Each row has a name. Each question is about the rows just above it.

Maru: [122 140 123 106 105 146 120 118 125 106 176 160 149 129 136 101 109 124
 118 127 104 100 134  90 113 133 152 135 148 117 122 124 143 154 146 132
 120 143 148 132 125 121 125 102 141 148 158 131 128 121 145 104 162]
rud: [114 159 103 125 142 122 118 161 215 136 175 126 137 113 155 189  94 152
 118  91 183  89 107 139 135 147 116 164 167 110 104 124 111  89 109 118
 100 112 112 174 174 117 164 137  65  97 190 116 199 224  31 132 152]
Zik: [114 159 103 125 142 122  56 161 215 136 175 126 155 113 155 189  94 152
 118  91 183 175 107 139 135 147 116 164 167 110 104 124 111  89 109 118
 100 112 112 174 174 117 164 137  65  97 190 116 199 224  31 136  90]
gar: [122 140 123 106 105 146 120 118 125 106 176 160 137 129 136 101 109 152
 118 127 104 100 134  90 113 133 148 135 131 117 122 124 143 154 146 132
 120 143 125 132 125 121 125 102 141 148 158 131 128 121 145 104 162]
Where do [114 159 103 125 142 122  56 161 215 136 175 126 155 113 155 189  94 152
 118  91 183 175 107 139 135 147 116 164 167 110 104 124 111  89 109 118
 100 112 112 174 174 117 164 137  65  97 190 116 199 224  31 136  90] appear?
Zik
Whose row is [114 159 103 125 142 122 118 161 215 136 175 126 137 113 155 189  94 152
 118  91 183  89 107 139 135 147 116 164 167 110 104 124 111  89 109 118
 100 112 112 174 174 117 164 137  65  97 190 116 199 224  31 132 152]?
rud

konaz: [119 136  14 127 136 110 109]
goki: [ 90 133 109  84 109 136 101]
Bepoz: [110 150 118 134 120 134  99]
tinom: [106 127 127 127 122 135 106]
dama: [106 152  90  91 138 130 108]
Pem: [119 154 118 135 123 140  91]
miri: [122 100 100 100 146 139 102]
kes: [106 155 118 132 114 142 101]
Sise: [ 97 154 129 111 121 152 119]
muz: [121 140 129 115 142 115 115]
Which value appears more than once in miri?
[100]
The value that goki holds more than once:
[109]
Whose row is [121 140 129 115 142 115 115]?
muz
Repeated in Bepoz:
[134]
The value that muz holds more than once:
[115]
Whose row is [119 154 118 135 123 140  91]?
Pem

bozi: [177 154 143 143 143 101]
gek: [181 163 122  67 149 101]
zopor: [  9  89  56 166 142 109]
lir: [143  89 143 143 143 114]
dinod: [ 64 112  98 152 155 122]
gemu: [ 64 112  98 152 123 122]
pigo: [ 27  77  61 153 151 153]
ruzo: [ 35 130  69 178 143 114]
The value that bozi holds more than once:
[143]
The value that pigo holds more than once:
[153]
The value that lir holds more than once:
[143]

faf: [ 54 117  64  60 135 118 156 119 120  96 161 105 179 145 103  95 140  57
  14  85 129 161 186  49 125 101 141 116 177  89 134 113 140 157 203 163
  68 162 190  98 105 191 155 157 140 142 133]
Vovem: [123 170 146  90  87 212  73 162  99 153 163 118 145  94  89 155 159 142
 150 115 204 183 156 212 159 184 117 116  48 108 177 184 153 113 145  87
 174 140  74 111 129  90  67  82  95 104 112]
nev: [156 121 119  67 104 182  61  93 116 122 196 118 110 112 102 140 199 140
 122  98 166 150 203 194 185 113  94 154  65 152 176 168 109  65 186 117
 169 150 101 129 132  96  43  80  82 125 105]
moko: [ 71  77  80 119 140 129 134 142 114  39  61  82 126  78 172  87 119  80
 115 150  99 109  82  34  29  96  95 106 155 130  94 113  88 192 137 182
  66  95 118 110 103 160 138 115 153 143 135]
Popuv: [123 170 146  90  87 177  73 162  99 153 163 118 145  94  89 155 159 142
 150 115 204 183 156 177 159 184 117 116  48 108 177 184 153 177 145  87
 174 118  74 111 129  90  67 157  95 104 112]
Bemu: [103  74  53 170 126 106  67 126 138 158 182 114 161 150 125 100 115 122
  62 189 136 179 163  94 186   7 151 100 162  74 180 137 146 163 120  81
  73 131 184 135 127 121 109 140  92 163 124]
Refip: [158 137 128  60  95 199  65 115 110 118 186 123 113 105  86 149 186 146
 132  97 176 164 186 203 177 124 101 147  56 131  82 177 117  78 179 113
 168 151  95 124 127  95 141 128  74 118 103]
The row with [123 170 146  90  87 177  73 162  99 153 163 118 145  94  89 155 159 142
 150 115 204 183 156 177 159 184 117 116  48 108 177 184 153 177 145  87
 174 118  74 111 129  90  67 157  95 104 112] is
Popuv
[156 121 119  67 104 182  61  93 116 122 196 118 110 112 102 140 199 140
 122  98 166 150 203 194 185 113  94 154  65 152 176 168 109  65 186 117
 169 150 101 129 132  96  43  80  82 125 105] is in which row?
nev
Where do [ 71  77  80 119 140 129 134 142 114  39  61  82 126  78 172  87 119  80
 115 150  99 109  82  34  29  96  95 106 155 130  94 113  88 192 137 182
  66  95 118 110 103 160 138 115 153 143 135] appear?
moko
The row with [123 170 146  90  87 212  73 162  99 153 163 118 145  94  89 155 159 142
 150 115 204 183 156 212 159 184 117 116  48 108 177 184 153 113 145  87
 174 140  74 111 129  90  67  82  95 104 112] is
Vovem

Nagig: [129 141 142 134 141 139 122 145 120 143 124]
reke: [118 121  95 121 121 115 146 112 147 138 141]
paza: [ 83 175 146 157 126 161 135 147 161 236 177]
fonu: [ 81  81 130  81 136  81 115 123  88  42  81]
luva: [115 115 121 115 131 110 124 115 118  88 112]
The value that luva holds more than once:
[115]
Which value appears more than once in fonu?
[81]
Repeated in Nagig:
[141]
Which value appears more than once in reke?
[121]
Whose row is [115 115 121 115 131 110 124 115 118  88 112]?
luva
Which value appears more than once in paza?
[161]
Whose row is [ 81  81 130  81 136  81 115 123  88  42  81]?
fonu

nisu: [120  97  80  70 104 149 159  56  42 183 120 170  70 121 198 128  70 119
 132 104 192 142 191 164 123  97  90 180  95 102 147 108 239 123  67 118
 219 105 105  70  82 132  89 171 103  97 127 115 111  51]
konu: [165 106 126 105 181 152 189  56 125 115 187 105 113  94 162 128 156 238
 176  93 142 142 124 118 123 134  77 159 160 102 137 115 187 117  77 143
 178 169 105 191 201  96 179 160  73 226 116 115 111 102]
fumi: [129 172 135 141 162 131 108 187 125 204 157 181 162 159 168 119 173 102
 118 104 142 201 144  49 131  40 166  96  30  81  84 160 136 134  57 110
 165 126 181  94 125  60 140  97  44 123 127 210 168 133]
Which row holds [120  97  80  70 104 149 159  56  42 183 120 170  70 121 198 128  70 119
 132 104 192 142 191 164 123  97  90 180  95 102 147 108 239 123  67 118
 219 105 105  70  82 132  89 171 103  97 127 115 111  51]?
nisu
Where do [165 106 126 105 181 152 189  56 125 115 187 105 113  94 162 128 156 238
 176  93 142 142 124 118 123 134  77 159 160 102 137 115 187 117  77 143
 178 169 105 191 201  96 179 160  73 226 116 115 111 102] appear?
konu

funol: [137  27 203 137 137]
bufaz: [ 37  27  41 117 226]
kibi: [226  86 132 132 132]
Repeated in funol:
[137]
The value that kibi holds more than once:
[132]
Which row holds [137  27 203 137 137]?
funol
Which row holds [226  86 132 132 132]?
kibi

Rida: [ 78 104 120 119 100  97 147  86 112 109  79  78 197  78  78 110 118 148]
Sop: [ 53  74 113 116  65 102  66  66 165 110 154 154 105 171 129  95 171 100]
giba: [217  73 188  69 110 126  80 104  33 168 135 133 137 167 103  86 154 203]
Zigop: [218 151 185  15 157 130 110 233 148 144 142 146 166 139  95  94  25 111]
fab: [ 89 116 118 197 152 220 168  92 129 110 249 240  79 162  64 139 148 177]
nor: [177 178 132  85 177 177 140  74 247  54 132 175 116 195  92  73 111  65]
Nilam: [218 151 185 144 157 130 110 233 148 144 142 146 166 139  95  82 117  83]
Repeated in Nilam:
[144]
The value that Rida holds more than once:
[78]

didi: [134  96  68 171  39 149 154 146]
pedi: [ 49  93 153 189  93 153  93 152]
podu: [141 212 112 183  91 175  95 173]
Sez: [220 178 158 162 162 115 130 181]
Lubal: [173 161 163 111  79 162  89 176]
Falo: [134 132 193 134 134 165 126 120]
Bages: [159 138  76  89 225 113 154 154]
Lutin: [159 138  76 109 225 113 146 154]
Tob: [ 74 129 179 149 130 131  96 107]
Which value appears more than once in Falo?
[134]
Repeated in Bages:
[154]
Whose row is [159 138  76  89 225 113 154 154]?
Bages
Whose row is [159 138  76 109 225 113 146 154]?
Lutin
Which value appears more than once in Sez?
[162]

muk: [ 56 113  56  56]
fufu: [103 234 134 113]
Kenap: [157 111 138  39]
Pirol: [ 18 239 177 181]
sos: [138 103 138 138]
kope: [ 15 234 134 113]
ful: [157 112  57 149]
dilo: [166 102 102 139]
gesa: [153 153 153  72]
Guzez: [193  86  64 179]
mobon: [149  94 109 173]
pafe: [195  65 136 174]
The value that dilo holds more than once:
[102]
Which value appears more than once in muk?
[56]
Repeated in sos:
[138]
Which value appears more than once in gesa?
[153]
Whose row is [153 153 153  72]?
gesa

dezer: [133 127 116 135 160 100 100 172 153]
Lusi: [114 164 130 126 130 190 130  96 147]
matim: [119 147 148 153  94 136 121 163 140]
gada: [123 142 115 143 124  95 143 210 116]
vuko: [136 109 129 203 132  12 145  98 156]
kuz: [138 128 124 123 117 171 142  94 130]
Leviz: [128 101 163 134 138 101 101 134 158]
bomu: [120 123 145  86 141 141 120 133 128]
famo: [127 149 158 171 108 115 106 136 144]
sabog: [102  79 175  99  79 163 143  79 119]
Lib: [115 134  82 151 149  56 129 112 135]
Dof: [123 129 149 118 136 163  98 112 149]
The value that Dof holds more than once:
[149]
The value that Lusi holds more than once:
[130]
The value that sabog holds more than once:
[79]
[119 147 148 153  94 136 121 163 140] is in which row?
matim
Which value appears more than once in gada?
[143]
Which value appears more than once in dezer?
[100]
Which row holds [102  79 175  99  79 163 143  79 119]?
sabog

bilo: [119  97  78 112 177]
sud: [ 92 114 101 163 131]
kudob: [173 122 121  72 121]
Nusig: [119  97  78 112 109]
kir: [156 135 110 110 149]
fuzi: [145 145 137 164 145]
bipel: [157 111 136 157 178]
Which value appears more than once in fuzi?
[145]
Repeated in bipel:
[157]
The value that kudob holds more than once:
[121]
Which value appears more than once in kir?
[110]
Whose row is [156 135 110 110 149]?
kir
Whose row is [173 122 121  72 121]?
kudob

